[[ 4.01 -1.13 -6.96]
 [-3.07 -1.33 -1.39]
 [-1.93 -8.13  6.62]
 [ 3.57  0.14  1.53]]
=>
[[-3.07 -1.33 -1.39]
 [ 3.57  0.14  1.53]]

[[ 3.43  5.88 -2.10  7.94 -3.75 -7.42 -3.48 -7.95]
 [ 0.62  4.35 -6.52 -6.19 -4.83  3.53 -1.22 -3.95]
 [-0.34 -6.99  6.39 -1.18  2.72 -3.39  7.16  5.12]
 [-3.29  1.30 -0.56 -4.52  8.22  2.34  5.63 -2.92]
 [ 0.49 -0.85 -3.90  0.05  4.71  4.14 -0.55 -7.50]
 [-1.25 -1.47  4.71  1.02 -1.38 -3.87  2.46  2.69]]
=>
[[ 0.62  4.35 -6.52 -6.19 -4.83  3.53 -1.22 -3.95]
 [-3.29  1.30 -0.56 -4.52  8.22  2.34  5.63 -2.92]
 [-1.25 -1.47  4.71  1.02 -1.38 -3.87  2.46  2.69]]

[[ 0.43 -0.57  0.14 -0.62  0.03 -0.60  0.47 -0.73 -0.52 -0.44  0.64]
 [ 0.22 -1.29 -0.14 -1.12 -0.26 -1.29  0.06 -1.41 -1.37 -1.14  0.20]
 [ 0.08 -0.63  0.75 -0.94  0.75 -1.22  0.73 -0.58 -1.05 -1.29 -0.15]
 [ 0.18 -2.23  0.36 -1.79  0.13 -2.37  0.41 -2.11 -2.43 -2.19 -0.23]
 [-2.22  4.16 -5.29  4.40 -5.63  7.43 -3.39  3.57  8.18  8.28  1.37]]
=>
[[ 0.22 -1.29 -0.14 -1.12 -0.26 -1.29  0.06 -1.41 -1.37 -1.14  0.20]
 [ 0.18 -2.23  0.36 -1.79  0.13 -2.37  0.41 -2.11 -2.43 -2.19 -0.23]]

[[-0.26  0.36  0.67 -1.14  0.62  0.84  0.83  0.03 -0.36 -0.74 -0.53  0.06]
 [-2.61  3.79  4.48 -7.36  4.37  5.93  6.35  0.37 -2.93 -2.49 -4.09  1.25]
 [-0.24 -0.45 -0.09  0.94 -0.80 -1.21 -0.74 -1.00 -0.60 -0.51  0.31 -0.01]]
=>
[[-2.61  3.79  4.48 -7.36  4.37  5.93  6.35  0.37 -2.93 -2.49 -4.09  1.25]]

[[ 2.25  4.85  3.45  0.66  2.33 -0.37]
 [ 1.79 -0.13 -0.25  3.31  8.19  0.38]
 [ 3.29  6.22  1.42  0.55  2.37 -0.30]
 [ 1.86 -0.31 -0.41  0.44  2.79  4.79]
 [ 1.83  3.07  5.24  1.10  2.27 -0.25]
 [ 1.78  0.81  5.73  2.97  2.38 -0.15]]
=>
[[ 1.79 -0.13 -0.25  3.31  8.19  0.38]
 [ 1.86 -0.31 -0.41  0.44  2.79  4.79]
 [ 1.78  0.81  5.73  2.97  2.38 -0.15]]

[[-1.44  5.14 -5.97 -7.71  6.16  5.20  5.23 -0.80  1.62]
 [-0.35  4.17 -4.40 -6.33  6.41  6.18  3.82 -2.35  0.70]
 [-1.08 -6.78  6.15  2.35 -5.00 -5.85 -4.14  5.70  2.55]
 [ 2.25  3.83 -6.67 -4.33  1.37  4.85  2.63 -7.04 -1.73]]
=>
[[-0.35  4.17 -4.40 -6.33  6.41  6.18  3.82 -2.35  0.70]
 [ 2.25  3.83 -6.67 -4.33  1.37  4.85  2.63 -7.04 -1.73]]
---
[[ 2.74 -2.28  6.30  4.02 -0.18  2.59  3.76  5.59 -0.59  2.15 -1.74  2.52
   1.51  0.31 -0.34]
 [ 4.29 -0.14  3.23  2.90 -5.60 -1.72 -2.77  2.01 -2.23  1.85 -6.19  3.15
   1.73  0.31 -0.60]]
=>
[[ 4.29  2.74]
 [-0.14 -2.28]
 [ 3.23  6.30]
 [ 2.90  4.02]
 [-5.60 -0.18]
 [-1.72  2.59]
 [-2.77  3.76]
 [ 2.01  5.59]
 [-2.23 -0.59]
 [ 1.85  2.15]
 [-6.19 -1.74]
 [ 3.15  2.52]
 [ 1.73  1.51]
 [ 0.31  0.31]
 [-0.60 -0.34]]

[[-1.22 -2.18  4.02  1.10 -1.39  3.06  1.68]
 [ 1.10 -2.81  2.79  0.71 -1.96 -0.74  7.78]
 [-5.91 -6.35 -3.68 -1.03  0.76  4.48 -5.44]
 [ 2.24  2.64  3.32  2.64  4.66  3.00 -0.18]
 [ 1.67  0.95  2.01  5.75 -1.20 -0.28 -1.13]
 [ 2.12 -0.38  1.84  1.59 -2.24  2.05  4.79]
 [-2.45 -0.70 -2.32 -1.17 -5.70 -1.14 -5.17]
 [ 0.41 -0.87  0.55  0.17 -2.35  2.51  1.20]
 [-0.03 -2.36 -3.84 -5.95 -8.25 -2.47  0.80]
 [-0.50 -3.79 -4.24 -1.52 -1.40  2.28  3.89]
 [ 1.71  5.73 -4.66  1.48 -2.75 -2.09 -1.19]]
=>
[[ 1.71 -0.50 -0.03  0.41 -2.45  2.12  1.67  2.24 -5.91  1.10 -1.22]
 [ 5.73 -3.79 -2.36 -0.87 -0.70 -0.38  0.95  2.64 -6.35 -2.81 -2.18]
 [-4.66 -4.24 -3.84  0.55 -2.32  1.84  2.01  3.32 -3.68  2.79  4.02]
 [ 1.48 -1.52 -5.95  0.17 -1.17  1.59  5.75  2.64 -1.03  0.71  1.10]
 [-2.75 -1.40 -8.25 -2.35 -5.70 -2.24 -1.20  4.66  0.76 -1.96 -1.39]
 [-2.09  2.28 -2.47  2.51 -1.14  2.05 -0.28  3.00  4.48 -0.74  3.06]
 [-1.19  3.89  0.80  1.20 -5.17  4.79 -1.13 -0.18 -5.44  7.78  1.68]]

[[ 4.68 -5.51 -0.20]
 [ 1.23 -3.03 -0.69]
 [-4.17  6.08 -0.16]
 [-2.56  2.80  0.40]
 [ 3.73 -4.99 -0.93]
 [-2.09  1.65 -0.59]
 [-4.34  5.69  0.31]
 [ 3.01 -3.07 -2.08]]
=>
[[ 3.01 -4.34 -2.09  3.73 -2.56 -4.17  1.23  4.68]
 [-3.07  5.69  1.65 -4.99  2.80  6.08 -3.03 -5.51]
 [-2.08  0.31 -0.59 -0.93  0.40 -0.16 -0.69 -0.20]]

[[ 2.12  7.28 -1.75 -1.43 -3.10]
 [ 5.30  0.93  3.06  1.20  3.18]
 [ 3.10  1.20  0.65 -1.88 -3.72]]
=>
[[ 3.10  5.30  2.12]
 [ 1.20  0.93  7.28]
 [ 0.65  3.06 -1.75]
 [-1.88  1.20 -1.43]
 [-3.72  3.18 -3.10]]

[[ 0.87  3.60 -5.61 -0.24  5.33 -1.33 -4.15  0.00]
 [-1.96  6.21 -0.23  0.06 -0.45 -3.73 -2.13  5.83]]
=>
[[-1.96  0.87]
 [ 6.21  3.60]
 [-0.23 -5.61]
 [ 0.06 -0.24]
 [-0.45  5.33]
 [-3.73 -1.33]
 [-2.13 -4.15]
 [ 5.83  0.00]]

[[-4.40 -0.44 -0.90 -1.69 -4.02  0.23 -3.41  5.55]
 [-4.66 -1.49 -1.39 -1.47 -4.21  0.92 -3.81  3.92]
 [-1.04 -3.98  4.35  6.92  4.86  2.73  4.91 -3.67]
 [ 2.93  0.67 -2.81 -4.93 -1.20 -2.24 -1.37  0.12]
 [ 0.89 -0.60  0.14 -1.04  1.87 -1.50  1.76 -1.19]
 [ 3.49 -1.91  1.22 -0.62  2.89  1.47  1.73 -1.58]
 [-0.65 -0.31 -1.48 -0.67 -0.89 -1.05 -0.47 -0.32]]
=>
[[-0.65  3.49  0.89  2.93 -1.04 -4.66 -4.40]
 [-0.31 -1.91 -0.60  0.67 -3.98 -1.49 -0.44]
 [-1.48  1.22  0.14 -2.81  4.35 -1.39 -0.90]
 [-0.67 -0.62 -1.04 -4.93  6.92 -1.47 -1.69]
 [-0.89  2.89  1.87 -1.20  4.86 -4.21 -4.02]
 [-1.05  1.47 -1.50 -2.24  2.73  0.92  0.23]
 [-0.47  1.73  1.76 -1.37  4.91 -3.81 -3.41]
 [-0.32 -1.58 -1.19  0.12 -3.67  3.92  5.55]]

[[-3.31  0.20 -4.13 -0.25  4.25  0.12]
 [ 7.45  3.98  7.05 -2.01 -2.85 -2.04]
 [ 0.03 -1.89 -0.99  0.80 -2.51 -2.74]
 [-3.40 -3.13 -2.54  0.52  1.82 -1.91]
 [ 0.29  0.42  0.97 -2.94  2.39 -2.15]
 [-3.24  0.03 -4.06 -0.43  4.04 -0.12]
 [ 6.20  1.72  4.85 -1.38 -3.35 -2.29]
 [-3.52 -1.55 -3.14 -0.43  2.28 -2.06]
 [ 4.72  1.56  4.87 -0.73 -1.21 -2.68]
 [ 5.71  1.70  4.62 -1.12 -2.92 -2.35]]
=>
[[ 5.71  4.72 -3.52  6.20 -3.24  0.29 -3.40  0.03  7.45 -3.31]
 [ 1.70  1.56 -1.55  1.72  0.03  0.42 -3.13 -1.89  3.98  0.20]
 [ 4.62  4.87 -3.14  4.85 -4.06  0.97 -2.54 -0.99  7.05 -4.13]
 [-1.12 -0.73 -0.43 -1.38 -0.43 -2.94  0.52  0.80 -2.01 -0.25]
 [-2.92 -1.21  2.28 -3.35  4.04  2.39  1.82 -2.51 -2.85  4.25]
 [-2.35 -2.68 -2.06 -2.29 -0.12 -2.15 -1.91 -2.74 -2.04  0.12]]

[[-3.67  1.94]
 [ 0.16 -2.11]
 [ 5.55 -4.82]
 [ 2.95  5.58]
 [ 1.01 -7.32]
 [ 0.95 -3.91]
 [ 1.39  4.06]
 [-3.48 -0.25]
 [-5.34  0.74]
 [-0.23 -2.10]
 [-7.10 -2.09]]
=>
[[-7.10 -0.23 -5.34 -3.48  1.39  0.95  1.01  2.95  5.55  0.16 -3.67]
 [-2.09 -2.10  0.74 -0.25  4.06 -3.91 -7.32  5.58 -4.82 -2.11  1.94]]
